Here are some points:
-0.20|-0.80|-1.45| 1.26| 0.34|-2.36| 1.72|-0.52
 0.00|-0.52|-1.02| 1.46| 0.41|-2.09| 2.06|-0.94
 0.05| 0.04|-0.80| 1.50|-0.17|-1.57| 1.51|-0.60
-1.58|-1.74| 0.17|-1.48|-2.05|-0.82|-1.08|-1.48
 0.84|-0.73| 0.33|-0.57|-0.49|-0.49|-0.78|-0.90
 1.38| 0.19| 1.38|-0.52| 0.00| 0.69| 0.37| 0.48
-0.09| 0.85| 0.17| 0.66| 0.78| 1.13|-0.76| 1.03
 1.39|-0.38| 1.63|-0.95| 0.39| 0.32| 1.16| 0.10
-0.21| 1.60|-0.04| 1.26| 0.60| 1.31|-0.13| 2.00
-0.64|-0.43|-1.34| 1.43|-0.54|-2.17| 1.14|-0.90
 0.64|-0.11| 0.53|-0.33| 1.55| 0.64|-0.39| 0.79
1.12|1.21|1.24|0.37|0.03|0.76|0.62|0.46
 1.15| 0.79| 1.11| 0.10|-0.23| 0.66| 0.49| 0.29
-1.58|-0.60|-1.63|-1.07|-0.33|-0.14|-0.95|-0.84
-1.50| 1.86|-0.99| 1.33|-0.65| 1.69|-2.15| 2.06
-1.76|-1.32| 0.63|-1.21|-2.36|-0.66|-0.50|-2.15
-1.04|-0.87|-1.00|-1.03| 0.00|-0.10| 0.01|-0.72
 1.43|-0.39| 1.56|-0.77| 0.13| 0.55| 0.71| 0.15
 0.11| 0.60|-0.38| 1.42|-0.25|-1.04| 0.74|-0.32
 1.61|-0.71| 0.87|-1.10| 2.24| 0.01| 1.18| 0.92
 0.70|-1.07| 0.28|-0.79|-0.48|-0.33|-0.58|-0.75
-0.88|-0.72|-0.89|-1.11| 0.07|-0.08| 0.14|-0.65
 0.29| 0.14| 0.13| 0.08| 1.02| 0.97|-0.83| 0.89
-0.06| 0.41| 0.18| 0.15| 0.85| 0.96|-1.00| 0.77
 0.02| 0.19|-0.56| 1.51|-0.22|-1.46| 1.23|-0.37
Here are 16 more points, each followed by its number:
-0.95|-0.17|-1.67|-0.55| 0.14| 0.10|-1.56| 0.22 0
 1.07| 1.27| 1.16| 0.30|-0.14| 0.77| 0.01| 0.36 1
 1.35| 0.02| 1.52|-0.64| 0.22| 0.60| 0.56| 0.25 2
-0.26|-0.94|-1.52| 1.30| 0.23|-2.29| 1.68|-0.52 3
 1.24| 0.63| 1.34| 0.01|-0.22| 0.73| 0.34| 0.38 4
-1.58| 1.86|-1.29| 1.08|-1.04| 1.61|-2.28| 1.79 5
-0.11| 0.76|-0.32| 1.24|-0.55|-0.93| 0.07|-0.37 6
-0.05| 0.82|-0.26| 1.34|-0.38|-0.93| 0.37|-0.32 7
-0.64| 0.08|-1.61|-0.33| 0.23| 0.18|-1.34| 0.57 8
-1.47|-0.51|-1.58|-1.00|-0.17|-0.11|-1.25|-0.52 9
-1.92|-1.40| 0.42|-1.19|-2.25|-0.96|-0.43|-2.25 10
 0.67| 1.26| 1.00| 0.57|-0.76| 0.41|-0.63|-0.14 11
-1.31|-1.76| 0.05|-1.45|-1.79|-0.85|-1.02|-1.18 12
-0.10|-1.18|-0.23|-0.94| 0.13| 0.04| 1.15|-0.41 13
 1.62|-0.81| 0.52|-1.19| 2.21| 0.04| 1.13| 0.90 14
 0.49| 1.41| 0.98| 0.69|-0.70| 0.39|-1.18|-0.14 15
Which of these numbered points is nearest to each point below, ignoring the 3 directions in which the first points spread most? Its number follows each.
-1.51|-0.58|-1.55|-1.05|-0.37| 0.04|-0.82|-0.73 > 9
 1.58|-0.93| 0.85|-1.09| 2.47| 0.08| 0.96| 0.79 > 14
 1.11| 0.81| 1.33| 0.20|-0.06| 0.67| 0.77| 0.45 > 4
-0.30|-1.07|-1.78| 1.33| 0.26|-2.55| 1.86|-0.48 > 3
-1.22|-0.36|-1.54|-0.62|-0.02|-0.04|-1.51| 0.05 > 0
 0.68| 1.32| 1.06| 0.44|-0.68| 0.65|-0.52|-0.07 > 11
-1.88|-1.43| 0.50|-1.18|-2.36|-0.65|-0.35|-2.30 > 10
 0.93|-0.65| 0.32|-0.38|-0.50|-0.71|-0.92|-1.10 > 6
Now 16 new points, numbered from 0 again:
-0.01| 0.30|-0.57| 1.49|-0.35|-1.15| 1.03|-0.51 0
-0.94|-0.13|-1.70|-0.56| 0.22|-0.05|-1.49| 0.25 1
 1.74|-0.76| 0.85|-1.21| 2.31| 0.18| 1.23| 0.94 2
-0.80|-0.96|-0.96|-1.17| 0.02|-0.19| 0.38|-0.63 3
 0.31|-1.04|-0.05|-0.76|-0.30|-0.10| 0.32|-0.31 4
-0.58|-0.70|-1.42| 1.50|-0.29|-2.39| 1.42|-0.78 5
-0.10|-0.78|-1.16| 1.35| 0.41|-2.30| 1.90|-0.89 6
 1.04|-0.87| 0.81|-0.90| 2.14| 0.19| 0.46| 0.78 7
-0.24|-0.93|-0.35|-1.07| 0.20|-0.08| 0.88|-0.42 8
 1.19| 1.16| 1.25| 0.40|-0.07| 0.65| 0.66| 0.33 9
-0.05| 1.01| 0.00| 1.18|-0.65|-0.55|-0.30|-0.46 10
 0.35| 0.02| 0.43|-0.26| 1.31| 0.82|-0.52| 0.90 11
 1.16| 1.00| 1.35| 0.47|-0.04| 0.73| 0.87| 0.53 12
-0.06|-0.55|-0.88| 1.28| 0.48|-2.02| 1.99|-1.08 13
 1.21| 0.62| 1.33|-0.24|-0.08| 0.70| 0.22| 0.41 14
 0.02| 0.43| 0.10| 0.46| 0.71| 1.08|-0.91| 0.89 15
Which of these numbered points is nearest to each point below, ignoring the 3 directions in which the first points spread most? Its number follows each.
 0.29|-1.01|-0.06|-0.95|-0.10|-0.04| 0.57|-0.27 > 4
 1.34|-0.50| 1.65|-0.84| 0.37| 0.12| 1.59|-0.31 > 0
 1.28| 0.88| 1.30| 0.24|-0.04| 0.73| 1.05| 0.43 > 12
 1.53| 0.31| 1.57|-0.42| 0.11| 0.68| 0.38| 0.58 > 14
-0.01| 1.34| 0.15| 1.35|-0.83|-0.31|-0.72|-0.57 > 10
-0.19|-0.91|-1.35| 1.24| 0.39|-2.36| 1.76|-0.82 > 6
 1.08| 0.79| 1.28| 0.17|-0.24| 0.67| 0.37| 0.29 > 9
-1.06|-0.26|-1.47|-0.68| 0.07| 0.02|-1.62| 0.12 > 1
